In the data rows, 128 means zero.
Here are some numbered points:
[255. 81. 131. 94. 141. 124. 146. 69. 94. 135. 109. 130. 150. 164. 158.
 172. 145. 108. 101. 93. 97. 74. 255. 65. 106. 129.] 0
[129. 151. 156. 102. 140. 134. 98. 128. 116. 110. 110. 109. 121. 106. 128.
 153. 114. 176. 151. 155. 100. 166. 137. 108. 136. 93.] 1
[80. 228. 120. 135. 169. 158. 133. 113. 129. 96. 188. 110. 130. 113. 131.
 165. 97. 92. 114. 109. 150. 98. 87. 134. 106. 147.] 2
[97. 148. 92. 140. 203. 173. 116. 135. 134. 96. 141. 83. 98. 121. 173.
 112. 104. 120. 108. 107. 169. 121. 84. 182. 101. 171.] 3
[88. 107. 112. 202. 139. 125. 87. 117. 179. 253. 101. 103. 113. 199. 145.
 135. 120. 99. 86. 106. 154. 86. 83. 123. 120. 146.] 4
[92. 134. 105. 130. 81. 88. 255. 201. 177. 96. 92. 126. 164. 75. 89.
 90. 132. 125. 228. 96. 150. 133. 112. 115. 112. 108.] 5
[121. 90. 130. 192. 86. 88. 106. 110. 169. 213. 121. 158. 146. 174. 125.
 122. 123. 120. 102. 91. 150. 122. 100. 147. 92. 132.] 6
[109. 154. 153. 73. 114. 174. 109. 90. 66. 97. 255. 147. 71. 107. 98.
 84. 132. 121. 84. 255. 88. 121. 141. 106. 190. 105.] 7
[111. 104. 68. 150. 187. 182. 187. 134. 106. 74. 93. 77. 88. 160. 187.
 141. 132. 104. 104. 85. 156. 135. 85. 237. 72. 171.] 8
[129. 153. 167. 70. 106. 191. 115. 90. 64. 100. 255. 151. 69. 100. 95.
 86. 124. 118. 81. 255. 85. 126. 128. 103. 211. 94.] 9
[139. 183. 164. 79. 123. 87. 74. 129. 85. 137. 111. 117. 88. 92. 71.
 89. 109. 255. 142. 163. 61. 255. 131. 93. 254. 96.] 10
[95. 120. 76. 136. 183. 171. 172. 140. 107. 74. 111. 81. 97. 179. 183.
 122. 120. 114. 109. 96. 164. 139. 82. 205. 85. 164.] 11
[156. 147. 133. 141. 113. 71. 92. 214. 179. 136. 58. 72. 163. 86. 90.
 59. 115. 219. 241. 94. 72. 191. 179. 89. 126. 90.] 12
[161. 65. 133. 192. 89. 69. 156. 123. 137. 187. 107. 141. 183. 156. 104.
 155. 131. 112. 84. 82. 140. 138. 96. 130. 85. 170.] 13
[114. 149. 194. 131. 89. 84. 120. 189. 138. 114. 98. 68. 146. 99. 121.
 82. 121. 168. 245. 110. 91. 158. 122. 104. 179. 94.] 14
[119. 163. 172. 79. 101. 109. 71. 118. 83. 108. 174. 173. 80. 91. 69.
 62. 177. 202. 133. 208. 70. 185. 126. 124. 210. 121.] 15
[117. 93. 130. 121. 162. 166. 103. 98. 117. 129. 137. 126. 123. 138. 174.
 241. 120. 104. 81. 138. 110. 77. 143. 83. 173. 121.] 16
[120. 177. 167. 80. 104. 115. 73. 118. 85. 112. 176. 164. 82. 90. 68.
 69. 164. 200. 139. 204. 68. 187. 138. 125. 184. 121.] 17
[122. 160. 182. 78. 99. 112. 74. 117. 85. 105. 162. 164. 81. 87. 72.
 68. 169. 198. 138. 209. 66. 188. 133. 118. 219. 121.] 18
[137. 130. 143. 78. 110. 216. 137. 90. 70. 109. 219. 135. 78. 129. 110.
 101. 175. 107. 76. 255. 83. 103. 162. 98. 157. 93.] 19
[131. 139. 155. 127. 98. 84. 105. 215. 156. 155. 73. 68. 180. 126. 138.
 86. 79. 186. 213. 92. 81. 153. 160. 74. 183. 71.] 20
[127. 145. 118. 103. 121. 95. 193. 164. 143. 102. 61. 111. 145. 94. 115.
 101. 171. 177. 187. 97. 107. 167. 150. 121. 90. 123.] 21
[85. 177. 141. 117. 89. 121. 212. 171. 159. 103. 126. 111. 157. 96. 121.
 139. 108. 123. 195. 101. 141. 119. 110. 98. 122. 87.] 22
Which two points above are nearest to each new point? Their numbers follow each, nearest first.
[116. 164. 182. 114. 96. 77. 80. 184. 141. 230. 67. 61. 137. 144. 145.
 83. 80. 176. 189. 88. 68. 159. 180. 70. 225. 73.] 20 14
[120. 149. 180. 136. 85. 93. 133. 202. 143. 108. 105. 75. 148. 100. 123.
 88. 121. 155. 230. 109. 93. 148. 120. 100. 174. 91.] 14 20
[128. 150. 122. 111. 116. 101. 162. 157. 145. 97. 71. 111. 149. 84. 116.
 88. 161. 177. 192. 104. 113. 188. 153. 123. 90. 120.] 21 1
[180. 69. 140. 122. 94. 74. 173. 136. 117. 137. 127. 135. 168. 179. 103.
 129. 140. 122. 102. 88. 124. 158. 118. 135. 86. 172.] 13 6
[145. 133. 165. 104. 136. 137. 96. 108. 116. 106. 112. 111. 137. 120. 129.
 157. 110. 140. 139. 151. 115. 146. 174. 105. 129. 106.] 1 16
[223. 70. 117. 85. 124. 100. 86. 63. 109. 106. 91. 166. 198. 168. 136.
 176. 138. 85. 129. 74. 120. 64. 255. 60. 146. 153.] 0 16
[126. 163. 126. 103. 115. 97. 163. 170. 148. 102. 70. 103. 137. 88. 116.
 90. 165. 196. 187. 101. 110. 179. 148. 121. 86. 119.] 21 1
[150. 146. 164. 105. 139. 128. 90. 109. 100. 130. 134. 126. 106. 105. 137.
 145. 118. 149. 117. 188. 86. 143. 166. 101. 146. 99.] 1 17
[120. 90. 128. 119. 163. 167. 105. 94. 111. 127. 132. 128. 126. 141. 158.
 255. 124. 111. 86. 139. 104. 78. 141. 85. 172. 119.] 16 1
[135. 93. 116. 123. 178. 172. 83. 85. 113. 134. 138. 127. 126. 117. 170.
 255. 107. 117. 93. 127. 108. 96. 153. 87. 150. 112.] 16 1
[114. 96. 115. 196. 106. 108. 94. 112. 182. 158. 114. 200. 164. 187. 116.
 106. 102. 107. 99. 98. 154. 109. 99. 142. 103. 145.] 6 13
[114. 156. 173. 131. 89. 93. 132. 195. 142. 113. 103. 72. 151. 111. 122.
 87. 113. 152. 245. 105. 95. 145. 123. 98. 173. 97.] 14 20
[169. 135. 145. 96. 162. 136. 99. 108. 109. 121. 124. 128. 110. 96. 155.
 142. 106. 140. 121. 188. 83. 141. 178. 103. 138. 95.] 1 16
[152. 115. 99. 105. 128. 108. 136. 142. 138. 81. 64. 139. 134. 102. 125.
 156. 241. 138. 174. 90. 118. 119. 146. 140. 96. 142.] 21 1
[110. 97. 115. 200. 101. 103. 101. 107. 177. 169. 115. 201. 158. 177. 111.
 103. 105. 106. 103. 99. 158. 115. 109. 142. 103. 144.] 6 13
[159. 85. 143. 113. 144. 150. 137. 83. 111. 150. 135. 156. 133. 139. 148.
 199. 152. 105. 88. 123. 106. 79. 127. 78. 168. 119.] 16 0
[92. 155. 141. 116. 80. 139. 193. 141. 154. 91. 123. 158. 151. 110. 101.
 180. 83. 117. 171. 97. 183. 119. 146. 98. 109. 77.] 22 5
[161. 65. 120. 143. 81. 65. 225. 148. 121. 130. 119. 157. 181. 182. 107.
 137. 121. 124. 99. 77. 131. 134. 107. 141. 85. 169.] 13 6
[91. 107. 110. 241. 129. 123. 88. 114. 171. 220. 99. 103. 114. 228. 140.
 136. 118. 103. 89. 102. 152. 84. 85. 121. 117. 143.] 4 6
[169. 95. 139. 104. 157. 171. 125. 83. 93. 152. 149. 110. 118. 135. 162.
 201. 145. 125. 84. 126. 83. 87. 185. 78. 146. 103.] 16 0
[109. 150. 191. 141. 89. 85. 125. 207. 139. 115. 100. 69. 156. 105. 118.
 83. 117. 167. 250. 106. 90. 143. 122. 100. 162. 88.] 14 20
[228. 79. 131. 98. 153. 134. 147. 72. 93. 125. 113. 131. 149. 147. 161.
 217. 139. 107. 96. 91. 90. 72. 241. 64. 113. 136.] 0 16
[169. 67. 131. 160. 89. 77. 163. 128. 131. 128. 118. 142. 182. 159. 97.
 156. 138. 123. 100. 86. 140. 138. 123. 122. 93. 167.] 13 6
[146. 68. 116. 139. 80. 67. 220. 148. 127. 126. 119. 139. 170. 198. 106.
 145. 120. 132. 101. 80. 134. 155. 100. 149. 87. 158.] 13 6
[82. 107. 108. 213. 133. 128. 85. 116. 189. 246. 104. 99. 115. 207. 140.
 141. 119. 102. 92. 101. 147. 88. 82. 122. 114. 148.] 4 6
[167. 67. 109. 161. 101. 69. 178. 134. 144. 128. 91. 122. 198. 167. 95.
 170. 107. 102. 94. 80. 169. 136. 104. 149. 87. 200.] 13 6
[176. 68. 134. 140. 88. 74. 150. 126. 127. 141. 116. 168. 182. 149. 95.
 156. 129. 116. 102. 83. 134. 147. 120. 127. 90. 188.] 13 6
[159. 145. 129. 136. 118. 73. 93. 209. 160. 152. 61. 77. 160. 91. 87.
 60. 106. 245. 232. 97. 78. 190. 177. 86. 120. 87.] 12 20
[129. 102. 121. 182. 93. 96. 94. 107. 165. 207. 118. 164. 164. 157. 105.
 117. 113. 95. 107. 93. 172. 108. 130. 149. 100. 138.] 6 13
[83. 106. 108. 220. 136. 123. 84. 117. 191. 245. 101. 96. 113. 197. 150.
 142. 122. 98. 89. 100. 152. 81. 81. 118. 116. 156.] 4 6
[180. 69. 136. 122. 98. 75. 213. 145. 114. 124. 149. 134. 165. 162. 104.
 124. 137. 131. 104. 91. 119. 147. 116. 134. 84. 151.] 13 6
[153. 115. 98. 137. 162. 121. 86. 95. 160. 132. 107. 155. 148. 117. 158.
 210. 102. 82. 107. 109. 185. 94. 129. 124. 110. 130.] 16 6
